(in the rows, 128 means zero)
Each path below is one point turned by a fixed rotation once a step. After each direction that follows a path, write how fast that rotation turns it, in degrees per step (0 if it stays still).
Each turn is a multiple of 5 degrees from 10 to 175, or 0.

[123 137 131 125 126 139 131 134 132 128 140 121 132 131 134 135 130 124
 130 121 131 135 130 126 131 132 120 133 126 137 122 111 120 136 132]
[119 132 130 127 126 133 139 137 127 125 126 119 132 128 128 136 128 117
 124 126 129 131 130 125 133 131 115 126 116 132 123 112 119 129 133]
[125 133 132 125 126 132 130 134 138 131 133 125 129 130 134 133 126 121
 131 124 130 142 129 126 133 131 115 131 123 139 119 112 122 132 132]
[120 137 129 130 127 134 134 138 129 123 131 117 132 128 129 133 129 122
 124 120 132 129 130 124 130 130 120 132 119 137 127 111 117 134 133]
[122 133 132 122 125 136 137 132 134 130 136 123 132 129 132 139 128 119
 128 129 129 137 129 127 133 133 113 128 122 133 117 115 122 129 131]
[122 132 130 130 127 132 130 138 130 127 124 122 131 131 132 130 128 120
 129 121 130 138 132 125 134 128 118 129 119 137 126 108 119 134 135]
[122 137 130 125 127 131 136 134 139 125 137 120 130 125 129 136 125 122
 124 124 132 133 127 125 130 134 115 133 119 137 121 117 120 131 130]
[121 134 131 127 125 140 133 136 125 128 133 121 134 132 134 136 132 120
 130 124 130 135 132 127 133 130 119 128 124 133 123 109 120 134 134]
[121 132 130 127 127 127 136 136 136 126 125 122 129 126 129 133 124 117
 125 126 129 136 129 125 132 132 112 128 116 136 121 114 121 129 132]
[124 137 131 126 127 136 129 135 135 128 138 122 131 131 134 133 129 124
 130 120 132 137 130 126 130 131 120 134 125 139 123 111 121 136 133]
[119 134 129 127 126 135 139 137 128 123 129 118 133 127 128 137 129 118
 123 126 130 129 129 125 132 132 116 128 118 133 123 114 118 130 132]
[124 131 132 124 126 133 131 134 136 132 132 125 131 131 134 135 127 120
 132 126 129 143 130 127 134 132 114 129 123 136 118 111 123 131 132]
[121 136 129 131 128 132 132 138 132 123 128 119 130 128 129 131 127 122
 125 119 132 131 130 124 130 130 119 133 118 139 127 111 118 134 133]
[123 135 131 122 125 137 137 132 135 128 139 121 132 128 132 139 128 120
 127 128 130 134 128 126 132 134 114 130 122 134 118 116 122 130 130]
[121 131 131 130 126 134 132 138 126 127 124 122 132 132 132 132 130 119
 130 123 129 137 132 125 134 129 118 128 120 135 125 108 119 133 135]
[123 136 131 125 128 129 135 135 141 126 133 122 129 126 130 134 124 121
 125 123 131 135 127 125 130 133 114 133 119 139 121 116 121 131 131]
[122 135 131 127 126 140 132 135 126 127 136 119 134 131 133 135 132 122
 129 122 131 133 131 126 132 131 120 130 124 135 124 109 119 135 134]
[121 132 131 126 127 130 139 136 133 126 125 122 131 127 129 135 125 116
 125 128 129 135 129 126 133 132 112 126 116 133 120 114 121 128 132]
[124 135 132 127 127 134 127 135 136 130 134 123 130 131 134 132 128 124
 131 121 131 140 130 125 131 131 118 133 124 140 122 110 121 135 133]
[119 137 129 128 127 134 138 137 130 123 131 117 132 126 127 136 128 120
 122 123 131 128 128 125 130 132 117 130 118 134 125 114 118 132 132]
[124 132 132 123 125 136 133 133 133 132 134 124 132 131 134 137 128 119
 131 128 129 141 130 127 134 132 114 127 123 134 117 112 123 131 132]
[121 134 130 131 128 129 131 138 132 124 125 121 130 129 129 130 127 120
 126 119 131 134 130 124 131 130 117 131 117 138 127 110 118 133 134]
[123 137 131 123 126 136 135 132 137 127 140 121 131 127 131 138 127 123
 127 125 131 134 127 126 130 134 116 132 123 136 119 116 121 132 130]
[120 131 131 129 126 137 133 137 124 127 127 120 133 131 132 134 131 118
 129 124 129 135 132 126 134 130 118 127 120 133 124 108 119 133 135]
[123 134 131 126 128 127 135 134 141 127 130 123 129 126 130 134 123 119
 126 125 130 138 127 125 131 133 112 131 118 138 120 115 121 130 131]
[122 137 131 128 126 138 130 136 130 127 136 119 132 131 133 134 131 124
 129 120 132 133 131 126 131 130 121 133 124 137 125 109 119 136 134]
Directions:
[129 131 127 129 129 127 126 128 132 126 131 127 127 127 127 127 127 131
 127 124 130 126 127 127 126 128 130 132 128 131 130 129 127 130 127] -> 115
[129 128 129 128 127 131 124 127 127 131 131 129 129 131 131 128 130 130
 132 127 128 131 129 129 129 127 130 129 132 129 128 126 129 130 129] -> 160

[132 137 125 135 142 122 126 118 135 126 129 126 131 123 123 122 126 124
 129 131 122 134 130 125 120 141 126 125 131 120 144 132 122 134 130]
[124 137 131 136 142 121 131 124 138 122 125 129 136 120 120 124 126 125
 124 125 127 137 121 119 120 132 127 136 133 123 133 136 127 133 135]
[135 132 132 140 137 124 134 127 132 126 128 128 134 118 124 125 123 125
 120 123 119 140 136 123 124 129 133 133 134 131 138 132 122 138 134]
[135 129 130 136 137 120 138 126 128 133 136 133 129 121 121 128 122 121
 126 124 118 137 122 116 118 134 127 133 134 131 124 129 125 137 138]
[135 131 127 135 134 116 129 126 131 134 137 133 126 124 123 124 126 124
 124 133 114 135 135 123 116 139 123 127 134 134 134 133 117 129 129]
[132 134 127 130 141 114 127 123 136 129 131 133 130 130 124 125 131 124
 125 127 114 139 123 124 117 142 120 135 127 125 130 130 131 129 130]
[133 136 125 136 141 124 125 119 135 127 126 133 133 125 123 120 126 123
 125 129 119 135 131 128 121 141 126 125 132 121 145 129 127 134 132]
[127 137 130 137 143 123 132 123 137 124 127 128 131 120 119 127 123 125
 126 125 128 136 117 122 122 135 127 136 134 121 134 134 125 134 137]
[131 135 131 141 138 120 134 127 135 124 128 130 133 116 122 124 123 124
 120 126 121 137 135 123 123 127 133 131 133 134 136 132 121 136 134]
[137 129 131 136 138 118 137 126 129 130 136 127 130 120 124 130 125 123
 127 122 116 140 125 116 119 133 128 134 129 131 124 127 126 138 134]
[134 130 127 135 134 118 129 124 128 135 136 133 129 123 123 121 126 122
 127 133 114 134 133 118 114 139 124 124 133 132 133 134 122 133 130]
[132 132 129 129 139 117 127 125 135 131 131 131 129 131 123 126 131 128
 125 128 116 140 123 122 116 143 120 137 131 124 132 136 126 128 130]
[132 136 126 135 140 123 126 122 136 128 124 137 135 126 122 119 126 122
 121 127 117 136 131 130 122 139 126 130 134 124 143 129 130 132 132]
[133 136 128 138 144 124 133 122 135 125 128 128 129 122 120 130 122 124
 127 124 126 136 119 126 124 137 128 135 135 122 136 128 123 135 138]
[128 138 129 142 139 117 134 125 136 123 130 132 131 115 120 124 123 123
 123 128 124 134 131 122 121 129 131 127 134 135 133 131 119 132 134]
[137 132 131 135 140 115 135 126 132 127 135 123 130 120 126 130 127 126
 126 124 116 142 128 116 119 133 129 134 125 130 125 129 123 137 131]
[133 129 128 135 135 120 129 122 127 134 134 134 133 122 124 118 126 122
 127 131 114 136 133 115 115 137 126 123 130 129 132 133 128 136 130]
[133 130 130 130 138 122 128 125 133 132 132 129 129 129 121 125 128 128
 125 130 117 139 124 122 115 143 121 137 134 122 135 139 123 131 131]
[129 135 127 134 138 121 128 124 136 128 125 140 135 126 120 120 127 122
 118 127 117 136 129 131 121 137 124 134 137 128 139 132 130 130 134]
[137 136 127 137 143 122 133 122 135 125 129 129 128 124 123 132 123 122
 125 122 122 137 123 129 125 138 128 136 135 124 138 124 123 135 137]
[128 139 126 142 140 116 133 122 135 126 131 133 129 115 121 125 123 119
 127 129 125 132 127 120 121 132 129 123 133 133 132 127 122 132 136]
[135 134 131 137 140 114 132 126 135 125 133 121 128 120 126 129 128 128
 126 126 118 142 130 116 119 134 128 131 124 130 129 133 119 134 129]
[132 130 130 134 136 120 130 124 130 132 129 134 136 121 124 116 127 123
 125 129 113 138 130 115 115 134 126 126 127 127 129 134 132 137 130]
[136 127 130 131 138 127 130 124 130 133 133 128 130 128 121 124 124 128
 126 130 117 138 126 122 117 142 124 135 135 121 138 139 122 136 132]
[128 133 128 134 137 120 132 125 135 128 129 141 134 125 118 122 126 122
 119 129 119 134 126 129 118 136 123 137 140 130 135 134 128 129 135]
[138 136 126 136 142 118 132 124 135 125 131 129 128 125 125 133 125 122
 123 122 119 137 130 131 125 137 128 137 135 129 139 123 122 132 135]
Directions:
[129 129 129 127 128 126 128 129 130 126 126 128 130 129 130 128 130 129
 125 125 125 131 131 130 129 126 129 131 125 130 127 126 131 128 126] -> 110
[126 130 127 128 129 127 127 126 129 126 127 126 131 127 130 130 129 126
 128 125 132 127 129 127 129 127 129 131 132 128 132 126 128 127 130] -> 60
[127 128 130 128 128 133 126 129 129 129 124 129 129 129 127 125 127 130
 126 127 129 130 126 128 129 128 128 129 129 124 131 132 130 129 129] -> 65
[127 131 128 130 131 128 129 127 130 124 126 125 129 125 127 127 127 129
 129 129 130 128 127 129 129 126 130 125 124 126 127 128 128 130 127] -> 55

[122 140 124 133 124 137 124 137 124 125 128 129 125 131 132 125 123 122
 122 120 128 135 121 119 131 130 127 123 120 116 118 125 124 130 129]
[120 136 129 136 120 134 125 127 131 117 125 133 126 134 132 126 128 126
 115 119 125 139 134 124 135 135 124 130 127 128 124 126 122 136 134]
[117 139 123 134 125 128 125 127 132 121 123 131 129 133 135 135 122 124
 122 111 128 130 128 125 132 126 124 123 127 134 124 117 128 120 131]
[114 140 131 125 128 133 128 131 124 129 126 133 126 133 134 127 120 123
 119 116 128 132 121 116 131 126 126 121 128 128 119 132 124 129 124]
[117 132 131 129 126 140 130 131 129 114 130 123 128 129 133 127 123 125
 112 119 133 132 134 121 132 127 120 124 130 124 128 128 123 132 132]
[120 141 121 134 124 133 124 128 127 119 126 126 132 135 130 131 122 118
 120 117 127 131 127 126 132 124 128 125 127 115 128 121 130 124 135]
[117 141 135 128 124 133 122 126 125 126 121 135 128 137 130 129 123 126
 117 117 122 133 126 123 136 128 133 125 129 126 129 123 126 138 126]
[117 132 132 126 128 136 127 136 132 117 127 129 121 128 134 135 124 129
 116 115 134 131 131 125 133 126 129 123 125 131 128 116 125 128 126]
[123 139 123 131 127 137 124 137 123 124 128 131 123 131 128 130 123 119
 119 118 133 133 127 121 127 125 131 123 120 119 117 125 124 125 132]
[123 137 128 136 120 137 123 130 125 120 122 134 129 134 130 123 126 125
 116 118 128 133 132 125 132 131 123 126 126 127 124 126 119 142 134]
[120 139 122 134 122 132 126 132 135 121 124 127 129 132 138 132 123 128
 124 113 128 130 127 126 137 130 122 126 125 130 126 114 127 127 129]
[115 141 130 128 127 132 125 128 128 128 127 132 122 131 134 129 123 122
 120 118 123 138 122 115 132 131 129 125 123 126 118 127 126 124 126]
[115 131 133 131 127 134 131 129 128 113 128 132 126 129 133 129 125 124
 111 118 132 136 133 122 128 128 121 124 130 130 125 131 122 131 133]
[121 140 119 132 124 135 127 131 128 121 125 126 133 136 132 131 119 120
 120 113 134 126 129 125 132 121 123 124 131 123 125 125 128 123 134]
[117 143 132 128 124 137 122 126 124 129 125 128 131 135 131 125 121 124
 119 119 121 130 124 119 136 128 128 121 128 121 128 124 126 137 126]
[116 132 134 129 126 134 129 134 133 113 128 127 123 129 134 134 124 128
 116 118 128 136 129 125 135 129 128 125 127 123 132 117 127 132 127]
[121 139 125 130 127 133 124 132 127 121 126 133 123 135 127 135 124 119
 117 116 131 134 130 124 129 123 136 127 123 122 120 123 127 120 132]
[121 138 131 132 124 136 121 131 121 124 121 137 127 133 127 126 123 124
 115 116 129 129 131 124 128 126 127 120 125 131 124 125 119 140 131]
[122 136 123 132 122 138 127 140 132 119 126 126 127 130 137 129 122 130
 123 114 134 128 127 126 137 128 121 123 124 127 125 118 124 133 128]
[120 142 125 132 124 135 123 130 130 126 128 127 123 132 133 127 125 121
 121 120 123 138 126 117 134 134 128 128 121 120 118 123 126 124 130]
[115 133 132 136 124 129 127 125 129 115 124 137 126 131 133 129 126 124
 114 117 125 139 129 124 128 131 123 125 128 132 125 126 122 132 134]
[118 138 123 129 126 131 130 132 131 121 124 130 130 136 135 134 120 124
 121 110 135 127 128 125 133 121 124 124 132 132 123 126 127 122 130]
[116 141 130 125 127 140 124 128 123 130 128 125 129 131 132 124 120 122
 118 119 126 128 126 115 132 127 124 120 127 123 123 127 125 130 127]
[117 132 131 133 124 136 130 132 129 112 129 126 128 129 134 129 124 126
 115 120 128 136 127 125 133 129 123 123 129 117 132 122 126 135 132]
[121 141 124 131 124 132 124 129 131 120 124 130 127 139 129 135 123 121
 119 115 128 134 131 126 135 125 136 131 128 120 125 121 130 123 132]
[117 139 135 128 127 133 119 127 123 127 121 136 125 133 128 130 122 124
 115 116 125 129 129 122 129 126 132 120 125 132 126 120 123 134 127]
Directions:
[128 130 128 127 127 127 127 128 128 132 125 129 130 130 129 128 126 130
 130 125 128 124 126 129 130 127 127 126 129 132 129 126 129 130 125] -> 95
[125 130 131 129 129 129 127 128 128 128 128 128 126 130 128 129 127 125
 128 128 130 124 127 130 126 131 125 133 126 127 129 129 128 127 125] -> 0
[129 129 124 129 128 126 130 132 128 128 128 129 128 129 129 130 127 127
 131 126 130 129 123 129 128 126 129 129 128 125 126 129 130 125 127] -> 135
[125 128 129 126 129 127 130 124 128 127 129 125 131 129 129 128 126 127
 127 128 127 127 127 127 129 126 126 127 133 126 131 131 130 126 128] -> 40

[117 138 124 138 127 125 132 126 126 123 133 121 125 125 116 123 123 135
 128 126 122 132 127 116 135 117 124 137 134 125 119 120 138 125 130]
[124 139 125 139 133 129 121 134 131 116 136 121 124 130 115 129 121 133
 122 126 130 134 131 116 135 115 130 137 123 131 130 125 130 127 124]
[125 134 120 136 136 139 131 119 131 121 131 117 134 127 115 135 124 136
 131 131 127 139 131 116 134 118 131 133 128 131 123 128 132 124 124]
[120 140 121 135 130 141 127 127 123 123 134 125 122 125 114 128 131 135
 129 133 132 133 127 112 137 124 138 129 131 129 135 131 133 130 129]
[116 135 123 134 127 129 135 121 123 123 130 128 123 125 118 124 127 138
 132 127 124 132 132 114 137 117 129 137 137 126 122 123 138 132 130]
[123 139 124 136 131 128 127 135 128 117 137 130 122 127 118 126 125 134
 121 125 129 133 129 114 135 112 130 142 123 124 130 125 128 130 128]
[129 138 124 136 139 132 133 122 129 119 133 122 133 127 118 135 126 137
 127 129 125 142 127 118 132 112 126 136 129 129 121 127 130 126 123]
[126 140 124 134 134 137 123 130 125 124 136 124 124 127 110 131 133 139
 130 136 127 135 122 115 135 121 136 128 130 129 132 132 128 127 123]
[118 132 127 133 130 130 131 119 125 125 129 129 124 130 114 128 133 143
 134 127 125 133 132 112 136 119 133 133 138 131 123 125 136 130 124]
[119 134 125 132 129 133 129 132 130 123 136 133 122 130 116 123 133 137
 123 124 130 131 132 110 134 115 134 141 125 122 130 126 127 128 129]
[125 138 128 136 139 130 138 120 128 123 134 126 130 125 121 132 131 137
 124 121 129 142 127 115 131 113 125 139 129 127 123 125 127 124 129]
[126 144 127 136 134 132 126 132 125 126 139 123 125 124 112 129 133 137
 126 132 125 136 117 116 132 119 131 130 129 127 128 129 125 120 126]
[121 134 131 137 133 126 126 123 127 126 130 123 125 130 111 129 131 141
 133 124 125 133 127 114 135 120 133 129 137 137 122 122 135 123 122]
[118 129 124 135 128 135 125 132 135 126 134 126 125 134 111 123 131 138
 126 124 130 129 132 109 134 120 136 136 124 126 129 125 130 123 125]
[121 135 126 138 135 134 137 118 131 124 131 122 129 127 121 129 131 135
 124 117 135 139 133 111 132 120 128 137 129 129 128 126 130 124 132]
[120 144 122 137 130 134 132 129 126 127 139 121 125 120 117 125 131 133
 125 129 127 135 121 115 133 121 130 132 127 122 128 129 126 118 134]
[120 141 129 141 133 123 128 126 122 122 132 122 124 125 116 128 124 135
 130 123 125 133 124 117 136 119 131 130 136 136 123 121 136 122 128]
[120 131 123 138 129 134 123 134 134 122 134 122 127 133 109 124 122 134
 126 129 125 129 128 113 133 119 133 135 125 127 124 122 134 122 123]
[123 133 124 139 135 137 130 120 132 121 130 117 129 131 116 132 127 134
 126 122 136 138 136 112 134 121 129 134 129 133 130 128 134 129 126]
[118 141 117 134 127 140 132 124 128 126 136 119 126 120 116 127 130 135
 130 132 128 134 129 113 136 122 131 133 126 122 129 133 128 123 133]
[117 143 125 138 131 126 131 123 118 118 132 127 121 120 121 128 125 135
 130 125 127 133 128 115 138 118 133 132 135 133 127 124 134 128 132]
[121 135 122 136 130 130 128 134 128 119 135 127 127 128 114 124 120 134
 125 131 121 130 124 115 134 114 131 139 127 123 122 120 135 126 126]
[128 136 126 139 138 133 127 126 130 117 132 121 128 132 114 133 124 135
 124 125 134 140 130 116 133 116 127 136 131 132 130 126 134 134 121]
[123 137 119 132 130 140 128 123 131 125 135 119 128 126 111 131 133 140
 132 136 126 137 130 115 135 120 129 132 128 123 127 135 129 127 125]
[118 140 125 133 131 130 130 121 120 120 131 130 121 123 119 129 133 140
 133 127 130 133 132 112 139 119 137 130 133 134 131 129 130 131 129]
[118 133 122 132 130 132 135 129 126 122 133 134 126 126 117 124 127 137
 127 129 122 130 125 112 134 113 134 141 129 121 121 121 132 126 129]
Directions:
[127 132 129 128 125 125 126 127 127 130 128 126 124 126 126 127 131 130
 130 129 127 128 128 129 129 130 125 126 131 127 128 131 129 129 129] -> 90
[131 127 127 127 133 127 128 128 130 128 128 129 126 124 124 126 126 128
 128 127 127 126 131 128 129 130 128 127 130 127 128 129 126 128 130] -> 0
[127 127 125 126 126 130 128 130 130 130 130 128 129 128 126 126 128 128
 128 132 125 126 127 128 127 128 128 129 125 123 126 129 127 126 128] -> 175
[130 127 130 125 130 127 129 128 127 129 128 133 128 129 128 129 133 132
 128 129 127 129 127 128 127 125 128 129 129 127 128 129 125 130 126] -> 20

[132 136 122 140 131 119 131 135 133 126 130 133 129 122 143 132 136 137
 121 128 122 127 129 126 135 130 120 133 120 139 136 139 127 130 130]
[132 130 124 144 130 121 127 136 134 126 129 133 130 121 142 128 133 136
 120 123 122 120 122 122 134 131 120 136 116 136 135 127 133 129 130]
[129 129 122 143 125 120 121 131 133 125 129 127 126 124 146 132 135 138
 124 129 123 120 121 127 138 136 122 132 121 137 135 133 126 130 130]
[130 134 123 139 131 120 130 135 137 123 130 133 131 124 141 132 137 138
 123 132 124 124 129 123 135 132 121 130 120 141 139 137 128 133 130]
[133 132 122 143 129 125 130 133 133 126 128 134 129 118 145 128 132 136
 121 127 121 122 122 124 130 130 122 136 116 135 137 132 132 128 133]
[130 132 121 143 127 117 124 133 132 127 130 129 125 123 146 132 134 138
 122 124 122 123 123 128 139 133 119 134 122 137 132 134 126 127 129]
[130 130 125 140 130 119 126 136 138 123 131 132 131 126 140 131 136 138
 122 130 124 120 127 121 137 135 120 130 119 141 138 130 130 134 129]
[131 130 122 142 127 127 127 131 134 123 128 132 128 119 146 130 134 137
 124 133 122 121 122 125 130 132 125 134 117 136 139 135 129 131 134]
[132 135 121 141 129 119 129 134 131 127 130 132 127 121 145 132 135 137
 121 125 122 127 127 128 138 130 120 134 121 138 134 138 127 127 130]
[131 129 125 142 131 119 127 137 136 125 130 133 131 124 140 129 134 137
 121 124 122 120 124 121 136 133 119 134 118 138 135 127 132 131 128]
[130 128 122 143 125 124 123 130 135 123 129 129 127 122 146 130 135 138
 125 132 124 119 120 126 134 136 124 133 119 137 137 133 128 131 132]
[131 135 121 140 130 120 130 134 134 125 130 133 129 122 143 132 136 138
 122 131 123 127 130 126 135 131 121 132 121 140 138 140 126 131 131]
[133 132 124 143 131 122 130 136 134 126 129 135 131 120 142 128 133 136
 120 124 121 122 123 122 132 130 120 136 116 136 136 129 133 129 131]
[130 129 122 144 125 120 121 132 133 126 129 128 126 123 147 131 133 138
 124 126 123 120 120 127 138 136 121 134 121 136 134 132 127 128 129]
[130 133 124 139 130 119 127 135 137 123 131 131 131 126 141 132 137 138
 123 132 124 123 129 123 137 135 121 130 121 141 138 136 127 134 129]
[133 131 122 142 130 126 130 133 135 124 128 135 131 119 144 129 134 136
 122 130 122 122 123 123 129 130 123 136 117 136 139 133 131 130 133]
[132 133 121 143 127 119 125 132 131 128 129 130 126 121 146 131 133 137
 122 124 121 125 123 129 137 132 120 135 121 136 133 135 127 126 130]
[130 130 126 141 130 117 126 137 137 124 131 131 131 126 140 131 136 138
 122 127 123 121 126 122 138 134 119 131 119 140 136 130 130 133 128]
[131 129 122 142 127 126 126 131 136 122 129 131 129 121 145 130 134 137
 124 134 123 119 121 124 131 134 124 133 117 137 139 133 129 132 133]
[132 136 120 141 129 120 129 133 132 126 130 132 127 121 146 132 135 138
 122 128 122 128 127 129 136 130 121 134 121 138 136 140 126 128 131]
[132 131 125 142 131 119 128 137 135 126 130 134 131 122 141 129 134 136
 120 122 122 121 125 122 136 131 119 134 118 138 135 128 132 130 128]
[130 127 123 144 125 123 122 131 135 124 129 128 127 123 146 130 134 138
 124 130 124 118 119 125 135 136 123 133 119 136 136 131 129 131 131]
[130 134 121 140 129 120 128 133 135 124 130 131 129 124 143 133 137 139
 123 133 123 125 129 126 136 133 121 131 121 141 138 140 126 132 130]
[133 133 123 142 132 123 131 135 135 126 129 136 131 119 142 129 134 136
 120 126 121 123 125 122 131 129 121 135 116 137 137 131 132 130 132]
[131 129 122 145 126 120 123 132 132 127 129 129 125 121 146 130 133 137
 123 124 122 121 120 127 137 134 121 135 120 135 133 131 128 127 129]
[130 132 124 140 129 117 125 135 137 123 131 130 130 127 141 133 137 138
 123 130 124 122 128 124 139 135 120 130 121 141 137 134 127 133 128]
Directions:
[127 125 129 129 127 125 124 129 128 128 128 126 127 130 127 128 127 128
 128 124 128 125 126 128 131 130 126 128 129 128 125 123 129 128 126] -> 95
[128 129 130 126 131 126 131 131 130 127 129 130 131 130 124 128 129 128
 127 127 128 128 132 125 129 127 126 127 127 130 129 127 130 130 127] -> 130
[124 128 129 130 125 126 127 131 127 129 126 127 129 129 127 126 128 127
 126 130 128 131 126 124 127 126 130 129 128 127 127 128 124 129 131] -> 0
